A single turn carries every row of the set below to another of its rows. Some are shown first; where does it send the rows asked next?
tavif: [-1.54  1.44 -0.13  4.34  0.22  0.71 -0.54 -0.30  0.30 -2.22  1.05 -1.47
 -1.01  0.48 -0.74  0.10 -0.07  0.32 -1.77]
megu: [-1.17  1.65  1.24  3.66 -1.01  0.04 -0.77 -0.51 -1.29 -2.71 -0.27 -1.11
  0.07 -1.57 -1.68 -1.00 -1.06  0.01 -0.78]
Nar: [-1.42  0.45  0.25  4.40 -0.25 -0.67 -1.11 -0.97 -0.06 -2.84  0.17 -1.14
 -0.90 -0.85 -0.74 -0.22 -1.13  0.00 -0.94]
toku: [-0.56 -0.64  0.66 -0.81 -1.19  0.21 -1.31  1.15 -2.79  3.86  1.82  1.28
 -1.00 -1.52 -1.58 -1.09 -0.64  0.01 -1.34]
Luv: [-0.84  0.10 -0.25 -1.60 -0.70 -2.15  0.28  0.35 -0.80  1.77 -0.67 -0.32
 -1.40  1.38  0.46  1.15 -1.09 -0.75  3.35]
Tul: [-1.34  2.74  0.86  3.58 -0.56  1.49 -0.22  0.13 -0.92 -2.10  0.63 -1.42
 -0.02 -0.25 -1.66 -0.72  0.02  0.35 -1.59]
luken: [-1.16  0.91  0.54 -1.81  0.07 -1.33 -0.54  1.10 -1.07  2.55 -1.33  0.12
 -1.35  0.64 -0.94 -0.07 -0.34  0.31  3.42]
bevi: [-3.17  0.45 -0.02  4.05 -1.16  0.01  0.38  0.02 -0.43  0.12  0.73  1.23
 -0.64 -0.63 -2.24 -0.44  0.10  1.21  3.55]
meni: [ 0.83 -0.52 -2.04  0.66  0.21 -2.69  0.74  0.29  0.35  1.69  0.36  2.52
 -1.94 -2.85 -1.30 -1.90 -0.58  0.46 -1.20]
lidu: [-1.47  1.02 -0.79  0.14  1.37 -3.30  2.78 -0.78 -0.22  1.92 -0.90  0.68
 -3.34  0.75  1.15 -0.58 -0.87 -0.16 -0.62]
sutu: [-0.83 -1.08  1.03 -1.32  0.06 -1.85  3.02 -0.81 -1.30  1.16 -0.83 -0.23
 -1.88 -2.08  1.17 -0.36 -1.29 -0.17  0.97]
fep: [ 0.81  2.77  0.60 -0.57  0.94 -2.07  1.56  1.02  1.18  2.89  0.21  0.33
 -2.42  1.36 -0.74 -1.51  0.68  0.17 -0.70]
gudab: [-0.24  0.71 -0.64  0.09 -1.09 -1.33  2.40  0.36 -1.05  1.82 -1.00  3.18
 -0.95 -2.78 -1.27 -1.76 -0.57  0.77 -2.43]
feval: [-1.62  0.69  0.39 -1.17 -0.89 -1.64  0.99  0.50 -0.06  2.20 -1.31  0.49
 -1.68  2.82  1.00  1.84 -0.61 -0.17  1.65]
pizi: [-2.12  0.96  0.70  2.46 -1.45 -1.21 -1.01  1.66 -0.51 -1.82  2.34 -2.07
  0.72  1.00 -0.23 -1.05  1.09 -0.62 -1.82]
did: [-3.20  0.55  2.06  2.09 -2.02 -0.73 -0.49  1.42 -1.53 -1.93  0.81 -1.41
  1.21 -0.17 -0.14 -1.12  0.74  0.04 -2.04]
Dulo: [-4.10  0.15  1.04  2.83 -0.63 -1.98 -1.30  0.88 -1.83 -1.95  0.06 -0.93
  0.25 -0.82 -0.37 -1.85  0.18  0.28 -1.52]
muve: [-2.86  1.09  1.46  4.02 -2.45  0.50  0.91  0.36  0.36  0.32  0.22  1.88
 -0.13  0.36 -2.01  0.20  0.40  1.41  2.23]
rufi: [-2.11  1.71  0.16  4.12 -2.99 -0.21  1.59  0.04  0.48 -0.04  1.37  1.33
 -0.13  1.70 -1.35  0.84  0.10  0.20  2.15]
koz: [ 1.49  0.74  2.51 -1.94 -0.41 -0.61  1.84  1.01  0.06  2.12  0.32 -0.52
 -0.98 -1.43 -0.70 -1.35  0.25  0.15  0.94]
Suse: [ 1.53 -0.66 -2.64  0.12 -0.35 -1.16  2.03  0.56  0.80  1.60  2.42  1.26
 -1.57 -1.49 -0.30 -0.42  0.15 -0.21 -1.67]
roseg: [-1.97  1.42  1.14 -1.39 -0.15 -0.85  0.23  1.31 -0.28  2.95 -1.96  0.95
 -1.63  2.17 -0.44  0.64  0.13  0.85  1.67]
reri: [-1.00 -0.72 -1.01  0.73 -1.66 -2.47 -0.49 -0.20 -1.66  3.16  1.57  1.97
 -2.16  1.06  0.44  0.47 -1.78 -1.23 -2.78]
non: [ 0.53  0.52 -1.25 -0.42 -1.59  0.19  3.66  0.63 -0.55  1.74  1.05  1.95
 -0.65 -1.46 -0.22 -0.22  0.13  0.12 -2.87]
dide: [-0.91 -1.53 -0.87 -0.32 -1.64 -1.70 -0.66 -0.27 -3.53  2.79  1.69  1.10
 -1.37 -1.56 -0.23 -0.40 -2.21 -1.30 -0.88]
budi: [-0.69  0.12  0.47  0.25 -1.21 -0.56 -1.14  1.20 -0.94  4.25  1.66  2.14
 -1.75  0.97 -0.92 -0.24 -0.25  0.05 -3.23]
Tesef: [-3.04  0.58 -0.35  3.12 -0.06 -2.54 -1.86  1.12 -0.80 -1.83  1.54 -1.66
 -0.20  0.43 -0.41 -1.82  0.58 -0.32 -1.32]
fil: [-2.37  1.12 -1.33  4.17 -1.71 -0.75  0.99 -0.33 -0.33 -0.22  1.86  0.64
 -0.69  0.72 -1.53  0.23 -0.20 -0.01  3.47]

fep turns into lidu
Tul turns into tavif
gudab turns into non
Now these:
bevi turns into muve
did turns into pizi
luken turns into roseg
toku turns into budi

